One vector is turned by the same rotation once a tick. Each row is the vector after some number of ticks, and that number follows the row.
The counts run from 0 to 86.
-7	27	12	-24	37	-15	-48	-14	26	9	-2	-36	-58	8	-45	-28	28	8	-13	-7	-3	47	19	32	-60	-58
58
-25	39	-22	-38	48	-36	-15	-22	1	36	6	-62	-49	-2	-16	-33	19	-28	-24	21	-55	-23	-14	73	-30	-49
68
-18	14	-37	-73	12	-41	-5	-52	26	31	-27	-34	-33	30	-10	-20	25	-25	-4	10	-25	15	20	69	-24	-44
57
-40	50	-40	-27	-12	-39	26	-37	34	19	5	-28	-30	-16	16	-44	15	-13	-46	7	-76	-4	26	58	-31	-20
67
-71	58	15	22	15	34	-16	-50	-17	-45	17	0	-26	23	-7	-9	7	56	-44	7	8	51	-48	25	42	16
27
-43	68	19	-11	0	15	-8	-38	-18	0	-54	37	-51	85	-31	-24	-13	-11	-25	54	-14	104	10	17	-53	22
50
-11	4	11	-88	34	26	-40	-34	79	-3	-2	-31	-54	22	-23	-24	-1	-36	-3	-22	21	26	24	38	-52	-21
46
-5	28	20	-41	5	11	42	39	39	9	29	5	-46	-52	-11	3	60	31	-42	-46	-11	34	-54	20	-20	-57
13
47	35	-46	-68	-59	-14	95	24	28	0	-19	18	-43	7	-16	5	16	-13	11	-40	-41	36	-12	5	-20	4
0
3	26	-16	7	-22	-3	57	43	18	17	-26	41	-43	-2	-5	-5	52	20	-12	10	-19	53	-47	-11	21	-18
7
23	78	-53	-14	-34	16	81	4	32	-32	30	6	-44	-19	-19	1	41	25	-30	-65	-44	-1	-59	13	30	-7
11
-36	44	30	9	48	10	-15	-9	20	-22	28	-32	-34	-13	22	-14	42	77	-42	28	0	57	-39	-1	38	-28
26
-28	49	28	-27	20	-38	-57	-30	41	-1	-21	-18	-32	62	-29	3	19	4	-4	30	39	99	11	-10	-49	13
48
-46	47	-18	-5	-6	-22	42	-17	-35	46	-25	1	-29	8	-58	-32	13	39	-18	65	-25	44	48	28	-27	-6
61
-25	50	-10	23	-19	49	58	12	-15	-11	-20	40	-34	-28	13	11	18	15	-44	2	-34	33	-60	-5	18	12
18
-85	33	-29	-1	42	-54	-22	4	1	36	36	-18	-32	-31	-24	-10	27	-9	-3	-19	-62	-47	-31	30	-35	-35
79
-31	13	-53	29	-60	4	18	-31	65	33	-2	-11	-37	55	-17	-33	14	-43	-25	40	-30	73	33	9	-61	20
52
-68	47	45	-17	4	-2	-40	-52	4	-73	3	-20	-45	45	-3	21	-19	30	-33	22	-6	35	-45	15	32	1
38
-85	5	-21	26	86	-9	-51	9	19	88	36	-3	-20	-24	28	-34	59	1	-9	-11	-35	5	-16	16	-6	-11
80
-61	10	-55	68	2	-7	57	-3	17	88	14	-11	-7	-64	26	-44	37	-47	-42	20	-85	31	-4	1	-48	16
74
-27	41	-19	-30	-53	43	61	37	-10	-7	-45	56	-52	-2	-32	-22	30	58	-15	4	-17	41	-59	30	27	-60
6
-22	59	3	-50	-18	32	-30	-56	68	-27	5	-51	-72	10	-9	18	-11	-15	-21	-35	-14	2	-43	18	-14	17
34
-37	31	-56	44	-38	6	46	-14	18	69	-12	-16	-12	-3	-40	-73	-5	-34	-16	42	-63	39	25	16	-30	-26
63
-36	38	37	-33	39	-18	30	15	26	-23	36	-3	-37	-44	4	29	77	54	-33	-34	16	51	-72	-3	23	-67
14
-7	59	13	18	-33	-60	20	-53	61	0	41	-30	-51	-6	0	-38	-37	-1	13	1	-33	71	72	-19	-68	13
54
17	15	17	40	-60	61	9	-44	41	-47	28	-5	-47	-14	-15	-9	-19	-5	-23	-7	-9	58	-29	-41	-2	61
31
-5	61	-8	-36	2	-72	15	-22	38	7	-9	-52	-61	25	-23	-22	-5	-28	14	-23	-53	32	36	54	-83	-48
56
-97	14	-61	43	7	26	17	-30	-10	4	-5	-7	-18	-15	21	-22	-6	-15	-23	12	-52	-42	-7	17	33	36
84
-51	36	-59	80	-26	12	26	27	40	45	29	-16	-5	-95	-6	-40	16	-59	-13	21	-22	27	-3	-12	-37	-5
75
-102	49	-20	70	50	19	-2	-13	-40	12	-7	14	6	-35	9	-10	26	28	-3	13	-1	12	17	-26	-2	6
82
-20	67	16	1	-12	1	59	-24	16	-73	24	-14	-44	-24	-2	37	-2	21	-57	-50	-52	24	-46	-10	43	49
21
18	82	1	-59	20	-42	35	37	38	-9	40	-14	-28	29	-29	4	73	64	17	-29	26	33	-38	-1	-17	-43
3
-27	40	12	-47	24	21	-16	10	63	-7	28	-21	-56	-59	36	5	13	-15	-49	-67	31	16	-88	7	10	-28
24
0	56	-37	3	-20	-59	5	-49	20	18	41	-59	12	-25	-45	-26	15	-2	-22	-14	-70	30	35	-6	-54	-20
66
9	40	0	32	-29	23	66	57	-27	-9	24	32	-22	-5	2	-5	49	8	-21	1	-45	73	-3	-45	6	-31
8
-29	20	-16	33	-17	-19	42	-21	48	73	-11	-21	-47	-32	-1	-53	48	-23	9	36	-57	60	50	-27	-75	-20
64
-6	61	10	12	-19	64	7	-59	67	-28	3	-20	-40	39	11	-13	-3	-23	-1	11	12	93	70	-17	-25	65
42
-46	18	-31	-27	26	-30	-43	-5	31	32	38	-4	-52	-17	-11	-31	61	14	5	21	-9	34	-16	24	-31	-68
69
-33	55	7	-18	-58	68	-7	-48	-10	6	-22	-9	-64	17	35	-27	-25	-19	-52	37	-17	36	-23	1	12	35
40
-84	25	-31	46	29	-20	11	-50	-53	8	-1	7	-10	-28	-11	-39	-1	46	-2	9	-49	-2	-31	-12	20	40
83
-34	51	-12	53	34	4	12	-16	24	23	27	-64	-6	-102	6	-33	3	-42	19	1	-23	10	12	-31	-21	-27
76
-61	17	-54	34	-25	-13	63	-24	-31	32	-20	-19	9	-2	-6	-25	6	1	-35	51	-63	6	26	31	-1	-6
73
-36	22	-20	76	27	40	-14	-18	36	29	19	-43	20	-71	14	-14	29	-42	-34	-13	1	7	-25	-17	-22	28
86
-68	0	-2	48	74	-17	11	1	17	33	-12	-7	-57	-26	11	-42	54	30	-45	47	-15	35	2	4	-33	-31
70
-3	83	16	-29	-51	49	-23	-62	63	-31	4	-61	-38	-7	-36	-35	-47	-21	-33	5	7	59	15	-28	-52	50
43
-42	18	6	-23	34	-51	-49	-12	24	14	-27	2	-34	25	-47	-50	39	24	4	77	-31	66	15	1	-62	-61
59
12	-2	-34	35	-53	23	12	-11	60	26	25	-30	-37	6	-21	-12	-10	-43	-10	18	-47	92	60	9	-62	-8
53
-18	3	4	25	-32	54	-21	-47	50	-14	-17	13	-7	38	11	-39	-3	-56	-50	14	-8	82	-16	-22	-3	37
41
17	104	51	-42	-15	-8	2	-91	39	-17	25	-74	-8	49	16	-9	-19	2	-38	-34	-19	35	39	10	-40	41
44
-21	25	19	-42	12	28	-2	-12	20	-12	41	-27	-60	-69	27	27	18	-12	-48	-77	-15	-35	-65	38	7	-33
23
-47	65	26	-7	-25	39	31	30	-1	7	12	26	-18	19	21	9	47	61	-31	-18	-28	12	-61	35	51	-4
17
-4	20	1	-73	-24	2	-17	-78	63	-33	-18	-43	-40	23	-5	-14	-8	3	-31	-36	-3	9	12	82	-54	17
45
-72	6	-41	96	-17	25	-4	-24	-12	57	7	-7	-52	-63	19	-28	16	-62	-21	-7	-36	6	-13	27	6	69
85
-1	58	-17	-39	-32	-51	26	-71	19	-11	-3	-65	-45	12	1	-7	-30	-27	-14	-21	-39	64	41	1	-53	27
55
2	53	-28	-39	-12	-20	63	26	-16	-34	-14	41	-8	42	-18	-2	37	77	-24	-19	-20	20	-71	39	34	-34
5
-47	87	17	32	-23	37	-20	-20	-9	-28	14	30	-35	40	6	-26	17	30	-56	-4	-20	4	-47	3	48	18
28
-22	70	13	21	-4	35	72	-19	33	-52	39	-15	-48	-75	2	24	21	-2	-34	-22	-13	67	-47	-54	22	7
20
-46	48	63	-22	11	36	-38	-25	24	-45	-36	-34	-41	18	-2	-9	16	44	-44	24	37	69	-45	-12	-11	-28
37
-64	50	-15	10	23	-40	-13	-39	5	36	-20	-3	-40	43	-38	-27	23	66	-20	78	-31	85	36	7	-86	-15
60
4	93	46	-19	-31	15	-7	-46	44	-31	20	-37	-46	-22	48	13	-6	-24	-83	-47	-21	-6	-50	24	-9	24
33
-40	16	48	-27	39	53	-48	-32	36	-48	12	-9	-42	4	37	-1	18	32	-11	-13	57	51	-32	27	-51	-11
36
-25	36	51	-67	21	29	-53	-13	60	-9	-6	-66	-58	31	16	-11	18	-19	-31	-23	15	26	-23	38	6	19
35
-36	98	5	33	15	-62	-1	-29	1	25	46	-30	6	-95	9	-39	-1	-10	-13	-11	-45	-21	-9	16	-22	-28
77
-3	42	-16	35	-34	10	81	19	11	-14	5	15	31	-23	-16	14	19	30	-16	-35	-15	58	-10	-47	-13	-11
9
-42	42	38	-28	-14	-31	-16	-54	5	-38	-44	-3	-51	45	-44	-24	7	33	-18	45	13	81	1	-13	-38	28
49
-32	13	-75	14	-27	-9	10	-20	10	46	-8	32	-45	22	-19	-34	18	-11	2	41	-92	46	1	39	-32	9
62
-107	-31	-12	54	56	2	-30	19	-13	53	-6	-19	-32	-44	1	-43	57	21	-5	24	-26	4	-14	-7	-19	-53
81
-41	47	-41	-18	42	-47	-6	-29	21	7	24	-41	-37	-50	-9	-20	8	-5	-28	-45	-60	-55	-10	21	-17	-36
78
54	22	-32	-68	-6	-22	65	32	45	-12	-4	15	-26	5	0	-3	74	0	5	-43	-2	6	0	7	-1	-27
1
-36	36	30	34	-24	87	35	18	44	-6	-9	11	-41	18	33	-42	-2	-18	-42	-9	-38	56	-41	-49	0	43
30
-27	75	36	-54	47	-15	38	13	10	-51	10	-1	-27	-25	12	5	11	112	-56	17	-5	19	-75	-8	26	-48
15
28	55	-11	-51	4	1	40	42	21	9	23	-27	-52	12	-26	12	81	17	13	-28	41	21	-25	8	-39	-54
2
-49	44	-8	53	65	-38	20	-9	-22	17	-18	-20	-12	-22	-21	-52	53	60	14	90	-63	12	9	6	-34	-31
71
31	64	-20	5	-35	4	82	2	-22	-30	24	-18	-15	-39	-18	-7	3	4	-32	-51	-26	23	-30	-18	-5	-16
10
-51	42	15	-52	14	0	-93	-23	63	4	-10	0	-64	35	28	-26	26	8	-18	50	30	84	-22	19	-14	-13
47
-2	44	-6	-40	15	-65	41	-6	-11	-52	-8	-16	-22	7	-20	-4	81	105	-4	-8	-18	62	-43	2	16	-61
4
-8	47	-33	-55	-26	12	69	8	21	-43	31	-4	-39	-42	-25	-36	57	-16	-19	-62	-19	32	-20	35	-3	-41
12
1	39	-17	20	-8	-47	47	-29	58	19	17	-31	-2	-71	-4	-57	31	11	-36	0	-39	39	43	-25	-47	-12
65
-46	30	-54	22	3	-29	18	-29	-30	9	-1	-13	-38	-8	-19	-43	19	49	-22	62	-93	16	16	-30	2	-8
72
